0: [170 138 109 185 116 173  56 136  31  23  89 193 146 180  27 174 223  79
 136 105 159  92 103  88 128 182 119 139 152]
1: [150 124 150 137 116 135 109 123  85  88 129 144 102 165  81 139 177  94
 108  80 139 105  83 142 151 156 108 129 144]
2: [131 167 149 135 114 163 101 155 164 140 142 129 147  80 150 151 152 116
 130 143 178  84 127  99 128 120 139 133 127]
3: [148 157 191 139  99 163  91 144 134 125 163 140 113 122 107 167 198  82
 113  97 190  47  80 123 148 152 103 135 143]
4: [142 154 156 138 115 151  93 141 111  96 123 139 116 126 123 139 174  94
 112  87 163  94  92 125 156 133 128 131 149]
5: [105  80 173  78 125  88 230  84 210 239 249  63  60 129  76 113  97 146
 103 125  87  83  78 206 112 160  66  99 111]
6: [133 141  79 139 146 129 121 132  97  72  89 128 135 116 114 106 129 129
 121 105 112 153 119 127 140 122 155 111 148]
7: [117 103  89 125 147 106 158 114 128 136 124 121 133 135 113 111  90 155
 140 153  86 160 153 137 105 130 129 118 119]
8: [110 117  20 122 175  97 180 114 132 105 100  89 141  95  99  72  64 175
 129 141  52 189 143 145 110 115 164  86 133]
9: [143 120 159 129 115 138 141 113 131 129 183 121  92 143  49 150 179  96
 106  93 141  63  64 157 135 177  89 114 140]
10: [125 108 143 127 120 134 152 114 156 168 187 125 120 132  70 152 141 126
 134 150 128  80 117 134  99 163  92 121 118]
11: [143 101 222 137  89 137  93 121 113 169 159 173 118 196 136 187 168  96
 146 145 173  89 141 115 116 154  72 175 108]
12: [130 180 175 132 104 169  86 164 172 148 140 130 147  73 182 157 156 110
 129 137 200  76 128  94 139 109 140 142 131]
13: [135 166 155 141 106 178  93 158 168 145 159 142 158  82 124 176 168 111
 140 164 189  58 131  85 111 140 126 138 119]
14: [130 159 181 128 103 154  88 154 150 147 127 144 143 107 196 153 147 111
 134 138 183 103 142 100 140 105 133 155 123]
15: [114 148  53 128 154 132 148 141 163 128 119 104 166  62 124 106  87 166
 141 172 107 146 156 109 101 112 164 102 123]
16: [137 121 154 119 121 124 140 117 122 127 155 119  91 146  91 127 155 108
 103  88 127 100  78 159 148 152 105 119 140]
17: [111 145  88 120 146 124 159 134 173 141 136  95 138  68 134 105  96 152
 126 147 112 131 133 131 121 114 153 103 129]
18: [142 117 148 124 128 107 116 114  62  75  87 136  89 183 145 103 145 102
  99  51 116 166  93 160 177 121 128 136 152]
19: [132  58  28 148 162 106 188  83  96 116 149 134 136 176   0 127 110 163
 149 180  44 145 141 140  57 199  99  98 111]
20: [125 135  46 125 164 108 154 120 107  70  91  94 123 106 100  74 102 146
 107  89  77 174 103 152 146 119 165  88 152]
21: [122 104 195 106 114  97 125 113 105 148 110 135  92 184 205 115 112 119
 117  91 126 170 132 154 162 101 116 156 124]
22: [125 163 118 123 132 141 121 149 155 125 119 112 142  77 167 121 122 130
 120 126 148 125 125 117 144 103 157 124 133]
23: [128 130 145 112 126 115 141 120 126 123 134 109  96 134 140 105 128 116
 101  79 121 129  90 161 160 121 125 120 143]

[138 102  87 151 134 140 141 114 112 118 154 145 141 148  22 154 148 130
 143 161 110 102 127 119  85 180 104 114 120] 10 19 7
[152 119 147 149 113 142  97 125  83 100 131 160 123 172  75 160 179  99
 130 115 147  99 109 121 127 164 102 141 135] 1 4 16
[135  61  59 151 148 111 163  89  85 116 147 152 138 190   0 144 124 150
 156 179  64 137 148 132  62 196  88 113 110] 19 7 10
[138 166 178 147  94 181  77 163 164 151 161 155 159  92 135 190 180 101
 146 167 206  46 137  78 112 141 118 149 118] 13 12 2
[103  67 175  70 129  83 248  77 218 255 255  57  53 135  70 115  90 151
  99 128  78  85  75 215 108 166  58  99 105] 5 10 16
[119 119 188 106 116 109 125 124 134 163 126 128 105 150 203 122 111 125
 122 109 138 150 136 143 153  99 120 150 122] 21 23 14
[141  97 197 140  96 137  99 121 106 161 148 180 130 199 124 183 161 108
 153 160 162 102 155 105 105 155  78 171 104] 11 10 14
[134  94  36 150 147 141 174 108 140 133 181 126 158 118   0 151 131 154
 152 200  83  91 133 119  48 202 102  90 111] 19 10 7
[116 100  73 124 153  96 163 110 116 123 114 115 130 138 109  96  84 161
 135 141  72 178 148 143 112 126 137 113 122] 7 8 20
[127 121  50 123 164  99 163 111  95  71  90  97 112 129  88  69 101 146
 103  83  63 184  98 165 150 124 156  91 151] 20 6 8
[115 191  25 153 153 168 107 177 178 108  90 121 223   6 148 128  97 168
 166 216 140 132 193  52  84  97 199 108 122] 15 17 22
[133 166 178 137 102 157  61 162 125 124  93 161 158 118 219 155 148 109
 143 136 190 122 161  83 145  93 146 166 126] 14 12 2
[130  88 156 139 107 152 157 111 180 212 244 145 134 144   5 202 159 129
 160 211 141  28 134 116  45 209  51 127  92] 10 9 11
[125 115 138 117 130 109 141 117 116 129 122 122 107 149 140 110 118 129
 117 104 110 148 118 151 144 122 123 126 132] 23 16 7
[126  99  45 148 148 135 163 115 137 135 161 132 164 120   2 147 119 160
 158 202  86 108 151 112  55 181 112 101 110] 19 10 7
[128 114 133 120 131 114 142 115 114 124 129 122 107 150 121 114 125 128
 114 103 112 142 110 149 141 131 123 125 133] 23 16 7
[132  98  15 162 158 132 152 114 109 102 128 143 175 127   4 139 116 162
 166 205  76 135 165 101  52 178 127 103 112] 19 7 15
[125  62 159 108 130  74 158  85  81 144 125 138  84 224 134 110 101 134
 122 104  81 183 134 173 136 134  93 147 116] 21 18 7
[128  99  88 132 141 113 147 113 109 118 120 132 135 151  92 121 110 145
 139 146  94 155 143 131 107 142 124 122 118] 7 6 17
[116 113  80 120 150 105 164 117 138 135 130 106 131 116 107 104  91 155
 132 145  85 153 138 140 110 128 136 108 123] 7 17 15
[147 135  96 171 119 176  93 143 121 109 144 171 180 119  38 188 176 120
 164 196 158  68 152  71  71 179 115 132 116] 13 10 2
[123  75 177 128 108 116 126 112 121 192 146 169 139 198 146 167 110 142
 166 190 129 144 193 112  85 138  84 171  87] 11 10 7
[115 105 111 121 140 110 155 116 135 145 132 121 128 138 126 115  96 149
 135 146  98 153 147 137 111 126 126 123 116] 7 17 15
[141 114 236 130  85 146  87 129 116 168 156 170 113 188 154 183 173  93
 137 133 182  88 134 114 128 141  80 176 110] 11 14 3
[122 140 140 126 127 126 114 137 130 129 106 134 135 121 181 122 117 131
 132 127 138 146 146 117 140 101 144 140 129] 22 14 23
[137 147 209 134  91 160  79 148 138 152 139 167 139 138 187 175 168  94
 138 137 200  88 142  93 134 121 113 169 116] 14 12 11
[141 119 161 131 114 141 134 117 128 132 180 128  97 146  51 153 178  99
 110 101 143  65  75 150 130 175  88 118 137] 9 16 1
[125  69 175 121 116  93 122 103  78 150 104 167 115 227 178 134 104 133
 149 138 110 190 179 132 123 117  98 174 103] 21 7 11
[131 116 118 139 128 132 138 120 130 131 151 132 131 133  71 143 142 126
 136 143 119 100 122 129 106 159 111 120 126] 10 16 7
